Each path is a new rotation, seen through one point. The rows after it are directions, each followed by how far the rotation turns it, in degrees a step (0 if it stays put).
Each turn is a multiple of 5 degrees from 10 to 175, or 0.
Each row of a path follows its step; steps can be skipped.

step 3: [ 29  11  11  60  16  23 -21  17 -22  23  12  15  40 -12 -31 -13  16  -9
 -11 -23 -26  -7  -3  53  29 -26  10 -41  18 -65 -39  37  -8 -30   0  55
  21  -5  34  51 -32  27  13 -22  33 -10  56  18  11  15 -21  24 -27  -3
  -8  34 -56 -15   7  17 -43  35 -14  -8  13 -21 -30  19 -18 -12 -13  13]
step 11: [ 19 -53 -21 -10 -10 -22 -63  25  -9  30 -10   0 -13  24  24  -8 -30  -5
 -33  47   2  24   6  37 -15 -16  16 -27  19 -23 -14  17  -7   7  17   3
 -44 -13  43  66 -36  43 -60 -33 -22 -23  -2 -12  11  28 -23  15  -5  25
 -24 -17 -39  11  34  20 -29  27  -6  -4 -21  -8 -47  12  23 -18 -36  49]
step 15: [ 33 -21   4  75 -47  15 -32  37   7  25 -21  -5   2  22  -6  44   3 -37
 -49  14  -4  52  -3  20 -24 -47  41 -14 -51 -24  -7  10  25 -11  27   6
  41 -12  17  48  16  25  -5  20  20 -29  -5  -5  -5   8  11 -12  -1   0
 -48   8 -45  23  -9   3   5 -18  10  19  19  15 -61  -6  30 -39 -15  32]
step 16: [-21   7 -13  16   5 -79 -54  53   6 -13 -37 -29   1 -12  13  -1  -4   5
 -52  35  -2 -17  39  50  -7  16  10   0 -75 -26 -43  13 -62   7  -2 -31
 -14 -24   9  21  -7  16 -37 -15  -1  -3   8 -19  18  27  -9 -18 -13 -49
 -15 -40  -4  -7  18  51   4  -3 -30  12 -31  22  14 -18  25   3  -4   2]
step 19: [ 31  -9  15   8  26  -7 -61  23 -11  21  26  15  10 -41 -35 -37  -4  -7
  27  47 -31   5  24  37  -9 -26  19 -29 -40 -53  -8   8 -22 -32  14  26
  36 -10  64   8  11  46  20  10  24 -36  12 -38  -1  20  23   5 -47  27
 -29   0 -57 -12 -14 -14  -5  40 -26  14  28  18 -24 -20  28 -19  -5  13]
step 22: [-22 -44  -4  46   6  14 -68  19 -19 -12  18   5  -9  26   7 -52  -7  -8
  -8  22  12   2  48  57 -40  34 -18 -10  39 -26   6  -7  60 -20  -7   1
 -36  -1   1  68 -13  18   8 -25   8   1 -13   2 -26  24  14  12 -18 -20
 -34 -29  -8   4  54 -11 -25 -14  16  32  15  49 -29  17  34 -18 -29  20]
step 24: [ 10  76  21  19  20  16 -29  88  22 -22 -44 -22  23 -15 -18  19  15  -5
 -18 -19  10  -3  -8   5   0 -10  23  -9 -37 -27 -26  18 -42 -21  11  32
  26   0   4  10 -22  16  24   2  43   3  61  -2  -6  36  46 -24 -42 -27
 -19 -29 -16  27  -2   4 -56  34  -3  -9  18  45 -26  20  21 -18  -8  13]
step 26: [-18 -21 -32  52  -3 -34 -24 -17  28   9   4   7  -1  25 -37  15  11   1
 -19   6 -12  55   7  18  -5  -9   6 -14  33 -30  36  24  43 -11  -5  -9
   8  -7  18  80 -16  70  12  44   5 -31 -15   2  21 -12  15  39 -24 -53
   6  46 -32  12   9  17  -9  15 -11  24  12  24 -60  21  33 -13  23  43]
step 37: [-58 -47  -4 -11  15 -87 -26  17 -18 -30 -14 -13  -8  -8 -42  10   8  -3
 -25  26  -9 -14  56  52  30 -10  -4 -20 -27 -28  -2  45  40 -13 -37  10
 -14  -5  21  71 -25  32 -14 -14  24 -46 -31  19  27 -28  -4 -11 -12 -49
   5  20  10   9   3  19 -34  -6   0  18  -8  11 -23  25  15  13  -3 -19]
[  2   8  -6   2  -2   8   3 -13  -1  -1   2   9  -5   8  -4 -10  -3   9
   2  -1   1   2   7  -9  -4  12  -9   5  -3   6   5  -5  10 -11   9  -2
  -5   7 -12  16   3   6   3   6  -5   4   4 -12  -1  -1   0   6   4  -2
  -2   2   1  -5   1  -8  10   4 -12   5   7  13   6  -6   4   4   6   5]
85
[ -1   4  -6  -9   1  -1   5   2   6  -4  -1   5  -6  -4   3  -8   1  -3
 -10   1   4   2  -1  13  11  -2  -3  -7   9   5  -7  -1   4  10  -4  -1
  12   2  -6  13 -14 -15  11 -14  -3  -8   5   2   0  -5   3   4   2   4
   6   3   2   2  -2  -7   4  -4   4   7  12   7  -5   4 -15   7   1   4]
95
[  3   2   5  15   0   2  -3   8  -2  -3   3  -6   9  -3   0  -7   5   5
   3  -1 -12  10  -2   1 -20  -3 -13  -2   9   6  -3   3   1   2   2  -4
  11  12  -7   2   5   5  14   7   8   2   2   4  -8   6   0  -3 -13   2
   2   1  -5   1  -7  -7  -7 -10   1 -10  -3  -1  -5   3  -9   2   7   5]
155
[  4  -6  -7   1   1   2  -4 -15  12   6 -12  10   3 -12  14  -3  -5   7
  -4   0  -2   0  -2  15  11  -5  -6  -1  -5   5  10   4   3  -6  -2  -6
   2   1   7   1  13  -1   2   7   6  -5   3   8  -2  11  13  -5   2  -3
  -8  -2   9   1  -2  -3  -3   0  -2  -2 -10   1  -1  -1   5  13   2  -4]
100
[ 11   5  -5  -7  -1  -9   3  -5   6  -5  11  -1  -2 -10  20  -1   2   0
  13   8  -9  -2   0  -2  -4  -1  -7  -6   0  -5  10  -3  -3  -2   1  10
   0   2   7   3  -4   1  -9   7  -3   2   5   6  -4 -11 -10   9  -2  -5
   4   8   2   8   1   2  -7   3 -15  -2   9  -4  -9   0  -6  -2  -9   2]
45
[ -7  11   1   1   2   0  -6   2  -7 -16  -2   0  -1  -2   8  -8  -9   7
 -12  -3   7  -8   6   3  -2   6  -4  -1   9   2   0  -4  11   0   3   5
  -8 -13  13   3   0  12   4   2  -6  -2 -12  -1  -5  -6  -5  -3   5   0
   1   3   8  -9   6   8  -7  -9   5  -9 -10  -4  -4  -7 -11   5   1   2]
70
[  5  -7  -1   8  -8   3  -9 -12   0  10  -1  11   5   9   1 -13   2  -1
  10 -10   2  -8  -4   4  -3   8   8  -8   4  -4   6  -4  -9   4   8  -2
   6  -9   6   5   2  -4   0   4 -15  -2  -9   7  -3  -5   0   3  -9   3
  -7  -1 -13  -2  -1  -5  -1   3  11  10  -1  -6  -7   1  -5  -9   4   8]
90
[  4  14   1   3  -4 -11   4   0 -10   5  14  -4  -1   4   9  14  -6   4
   0  -9  14   2   5   5  -3   4  -3   2   4  -5  -1  15   5   5   5  -4
   1   2   5  -4  10 -14   1  -7   2  -2  -2  14   4   5   5   2   1   0
   4   7  -5  -7  -1  -2   5   4  -8   0   0  -2  -4  -8   9   2   6  14]
140
